rotation ticks, each row followed by its count of ticks
The counts run from 0 to 154.
[ 84  75 149 150 121 137 159  97 118 124 130 132 151  98 143 134 143 129
 159 152 175 174 155 127 151 120 104 133 122 157 181 138 128  93 113 123]
101
[ 99 112 101 117 156 135 113  84 150 119  84 132 164 136 127 137 148 126
 128 119 140 167 117 142 106 142  57  86  88 111 144  79 118 118 117 152]
143
[ 93 111 141  96 136 129 139 152 156 121 105  89 143 106 130 152 176 110
 156 126 102 146 128 134 129 123 172 125  80 175 114  57 138 125 128 121]
51
[ 85 175 138  62 133  92 131  63 178 124 113 133 152 117 168 135 135 151
 130 107 132 140 109 160 125 109 102  97 108 150 135 132 129 111 113 150]
8
[102 161 169  75 103 110 188  91 109 124 125 180 131  92 144 120 107 139
 125 122 153 151 123 131 147 113  98 112 136 152 117 151 115  83 113 158]
90
[ 83 121 183  74 111 149 177 136 102 140 122 124 144  88 142 125 130 163
 128 123 146 101 128 134 127 182 106 148 104 166 129 106  98 108 135 165]
93
[125 159 134 119 106 144 142 118  96 148 126 164 117 180 148 107  94 139
  94 136 166 137 124  97  86 163 116 112 181 145 138 169  95 136 131 165]
86
[ 92 105 132  95 139 151 125 173 149 132 119  76 135 131 140 150 174 117
 148 124  98 139 120 136 117 144 176 128  95 172 122  52 130 137 137 117]
52
[ 80 116 153  96 131 122 140 138 151 127 118  89 159  88 154 146 165 114
 140 152 122 123 133 119 140 140 188 150 105 199 133  96 141 111 125 118]
113
[132 126 107 126 124 120 112  70 147 102  90 133 128 139 136 144 144 135
 118 101 135 171  96 164 134 111  77  60  92  90 138 109 144 120 121 157]
141
[108 106 121 111 125 160 119 185 144 134 114  72 118 158 142 147 166 123
 155 111 103 134 112 132 108 151 185 128 105 157 136  69 131 155 135 116]
53
[121 167 117  87 102 155 108 157 141 117  83  99 136 154 141 124 148 159
 122  86  85 105  73 134  98 166 134 119 144 123 115  72 120 146 129 137]
136
[ 79 174 126  51 144 115 146 117 171 135 107 139 151 135 143 127 134 139
 152 102 111 156 110 157 108 119 104 101 115 149 105  75 108 122 112 129]
71
[126  84 156 138  83 156 139 122  87 134 151 108  81 142 166 138 119 163
 120 112 172 136 120 135 137 151 145 103 121 143 175 178 128 130 151 166]
97
[127 195 148 126 107 147 123 126 172 138  70 123 155 166 129 116 125 124
  93 146 129 108 110 123  86 177 148 151 147 126 106 117 105 173 138 161]
2
[ 89 122 160  98 132 113 151 117 147 114 115 101 152  71 152 153 168 106
 140 156 134 128 139 119 145 118 189 141  94 197 120 112 149 103 123 129]
112
[ 77 153 171  74 110 118 189 102 108 127 127 163 146  76 137 123 120 143
 132 121 142 130 127 137 147 128  91 128 117 159 117 131 111  79 117 158]
91
[ 92 115 136 122 153 142 125  70 117 124  85 150 180 100 125 125 133 121
  96 152 172 125 134 107 111 179  73 132 106 146 148 116 102 110 116 167]
20
[148 150 114 120  99 136 136 103  85 116 105 177 111 175 133 109 103 121
  92 118 146 155  97  92 100 131 104  74 173 112 110 141 114 122 123 159]
149
[104  87 128 148 126 157 137 168  93 119  94 124 157 122 117 126 171  95
 131 172 134 139 139  65 113 156 160 159 158 173 130  84 121 110 118 112]
42
[113 180 121  73 132  93 138  85 170 122 110 162 129 147 146 135 126 110
 130 109 118 177 115 148 107  83 132  77 122 141  99 108 128 117 118 147]
69
[125  83 156 147  88 151 148 105  94 129 151 121  86 139 162 139 123 157
 125 124 176 158 129 139 142 126 142  86 119 139 187 191 131 119 137 157]
98
[109 123 126 160 121 146 117 123 173 104  64  93 184 108 115 144 186 103
 141 167 124 150 124 133 141 134 131 156 111 123 141  68 143 132 123 118]
123
[113 121 132 114 122 148 118 118  83 142 108 142 142 147 151 112 116 132
  77 138 164  95 114  70  90 194 128 127 162 164 140 151 103 128 130 159]
23
[152 130 165 143  81 113 152  99 117 107 119 134 115 102 142 142 139  92
 107 157 148 147 127 111 156 102 203 122 137 163 121 172 162 111 129 145]
109
[ 85 104 100 111 163 145 109  97 141 127  89 131 161 148 119 131 146 122
 115 125 143 151 117 132  91 168  57 103 105 121 144  69 102 127 116 149]
144
[128 115 134 133  81 146 112 164 139 110 126  69 104 152 166 137 161 154
 147 118 116 134  96 122 130 126 205 119 163 148 164 136 152 150 137 111]
117
[100 127 169 109 119 104 155 101 141 108 116 117 141  76 145 151 159  93
 132 152 138 146 134 126 162 107 187 132 100 187 116 133 159  91 118 134]
111
[114  74 151 149 103 135 151  96 103 127 145 123 109 120 161 140 132 144
 142 136 174 171 137 142 154 114 128  95 126 145 187 184 136 105 127 149]
99
[150 199 138 104  93 122 120  99 161 132 101 128 122 173 149 126 108 136
  82 120 129 111  92 136  96 142 164 103 145 124 104 155 126 162 147 169]
4
[ 88 110 156  80 111 118 167 112  84 110 122 138 147  65 149 126 143 148
 133 122 135 134 109 118 160 121 103 117 126 172 131 117 137  69 104 141]
29
